One turning vector, and how many steps it has turned
The counts run from 0 to 288.
[122 113 129 136  81 119  65 125 120 111 165 136 102 135 184 171 135  91
 170 116 101 135 141 138 100 119 132 123 135  91 153 145] -> 216
[132 107  73 137 142 104  82 140 148 100 130 111 126  97 183 171 140  93
 138 150 153 101 146 159  99 129 139 141 145  91 140 148] -> 23
[115 139  96 150  83 100 139 123 159 139 104 116  76  90 106 162 100 118
 161 112 152 133 103 104 146 157  93 146 123 111 166 171] -> 241
[163 131 130 149 123 118  95 167 140 139 107 162  88 166 170 182 147 116
 136  78 146 143  94 126  99 102 135 148 152 105 107 109] -> 145
[135 117 143 152 116 101  65 114 118 139 109 124  59 110 121 189 108  97
 158  92 141 108 132  96 141 121 121 130 170 132 136 123] -> 58
[128 108 135 129  81 121  81 104 140 117 152  94 115 124 151 162 122  73
 169 110 114 153 162 115  97 129  94 108 150 105 153 155] -> 214
[141 109  83 146 158 102 113 130 159  96 122  84 110 108 169 155 122  81
 143 129 152 122 135 136  82 139  84 121 156 103 125 150] -> 21
[138 142 102 141 144 142  86 116 125 131 106 114 107 114 170 173 103  99
 125 110 190 121 151 122 139 164 125 132 128  80  77 142] -> 203
[137  92 116 132  87 165  88 165 151 128 122 105 133  95 146 153 121  96
 149  76 129 144 169 120 127  93 177 159 129 133 134 130] -> 265
[168 136 105 122  85 141 147 136 159 161 105 124 112 110 127 187 117  88
 138  69 146 134 122  81 150 110 142 164 156 156 116 130] -> 192
[146 106 161 143 110 120  59 146 125 137 120 123  93  99 148 169  93 101
 133  68 173 131 138 102 106 107 143 139 149 140 139 123] -> 56
[158 152 127 157 137 111  85 160 148 136  97 125  89 162 128 162 152  98
 128  97 173 139 110  84 120 142 118 137 162 102  93 112] -> 147
[122 113  74 133  98 121 128 122 144 148 127 136 110 108 152 216 100 119
 133  71 121 105 118 127 159 111 149 149 116 129 146 125] -> 189
[162 123 120 147  90 169 134 135 148 106 127 110 121 122 172 157 140  80
 158  60 110 163 157 134 115 117 119 117 114 128 120 168] -> 36
[148 115 101 126  72 101 107 152 142 132 147  70 107 132 137 168 106 135
 162  77  90 124 132  98 115 127 158 161 117 103 160 125] -> 86
[148 111 143 159 139 145  74 162 151 136 107  95  93 126 137 111 105  99
 189 134 168 139 136 114 117 129 117 157 151  79 105 131] -> 74
[134 141  96 168 132 145 108 123 132 105 119 167  92 125 196 162 142  67
 121 126 159 131 125 147 114 131 120 133 149 108  83 158] -> 200
[149 103 111 122  97 117 103 135 143 143 114  98 129  79 139 159  73 115
 143 119 173 170 137 132  83 143 107 166 117  83 129 149] -> 157
[147 131 111 150 106 124 125 112 148 118 111 134  56 133 191 137 134  81
 135 112 119 109 114 129 107 130 105 140 193 140 136 158] -> 197
[143 116 162 140 114 101  53 125 118 135 107 124  80 100 134 179 108 104
 137  83 160 120 139  97 121 122 137 141 162 136 139 129] -> 57
[ 82 103 117 183 124 139  96 176 187 123 108 144 103 116 151 134 157  83
 131  99 149 128 146 145 142 104 122 131 133 127 147 166] -> 182
[120 128 105 146  76 128  95 155 166 134 146 116 142 131 130 178 130 133
 153  92 156 162 138 135 121 135 125 130  70  75 157 149] -> 82
[141 119  64 137  69 119 151 112 146 114 108 130  86 104 123 182 119  97
 141 106  92 147 113 148 101 131 103 153 120 115 142 162] -> 244
[136 112 149 136  66 161  89 118 177 146 148 102 121 124 141 132 107  89
 177 114 157 151 153 116  94 122  90 132 145 116 158 159] -> 212
[121 143 102 163 122  80  94 128 156 146 109 104  76 154 126 142 133 104
 113 146 160 100 119 101 129 169 111 164 166  89 124 145] -> 150
[163 148  83 164  84 192 130 130 145 141 114 117  92 145 137 151 131 109
 155 104 143 107 137 116 166 137 149 159 126 113  82 137] -> 118
[124  84  89 132  87 178  99 157 154 132 135 116 131 107 158 154 105  98
 155  83 118 137 157 131 121  90 172 153 123 118 140 126] -> 264
[151 163 127 168  74 134 125 121 158 158 123 175  92 147 145 174 147 111
 151 124 173 134  96 126 136 148 102 144 128 107 123 165] -> 63
[125  94  94 133  89 180  96 114 181 180 117 121 114 144 123 161  99 115
 160 137 151 100 136 138 133 115 125 171 143  99 117 118] -> 208
[131 131  98 140 142 148  84 109 126 145 111 108 101 114 174 164  78 127
 141 110 191 105 142 122 142 164 128 134 127  74  95 132] -> 204
[106 126  46 153 143 127 123 162 164 132  91 128 121 130 144 181 136 110
  94  82 165 132 123 130 135 127 138 148 109  93 101 128] -> 99
[138 117 168 150 101 135  79 154 146 129 112  98  92 106 157 138 125 105
 174  62 128 108 157 105 157 113 139 132 147 139 160 149] -> 268
[142 101 120 152  96 129 121 141 170 128 116 158 116  82 150 168 132  78
 155 124 154 130 125 143 114  92 117 156 157 153 158 172] -> 108
[141 111 141 137  98 104 120 112 123 146 113 129  87 140 177 173  93 118
 140  58  91 151 122 128 100 126  94 143 137 118 137 147] -> 141
[141 142 108 161 130 151  95 134 129 121 119 159  97 120 201 154 133  87
 118 118 182 132 133 149 116 141 131 138 138  91  86 162] -> 201
[149 111 101 130  82  98 114 154 137 132 134  81 111 135 122 166 130 110
 155  91  60 130 133  95 129 120 155 172 139 113 144 120] -> 87
[178 140 124 152  89 177 122 118 161 153 111  76 110 138 147 125 127 109
 137 108 146 111 158 114 146 157 130 167 139 113  96 172] -> 120
[ 84 148 114 141 119 129 132 126 181 179 103 107 112 142 161 128 115  90
 124  99 156 130 144  86 170 153 102 141 145 103 120 163] -> 47
[134 122 144 159 108 105  74 112 126 145 113 149  55 127 130 188 119 111
 162 107 136  85 107 120 150 122 123 137 166 133 148 127] -> 59
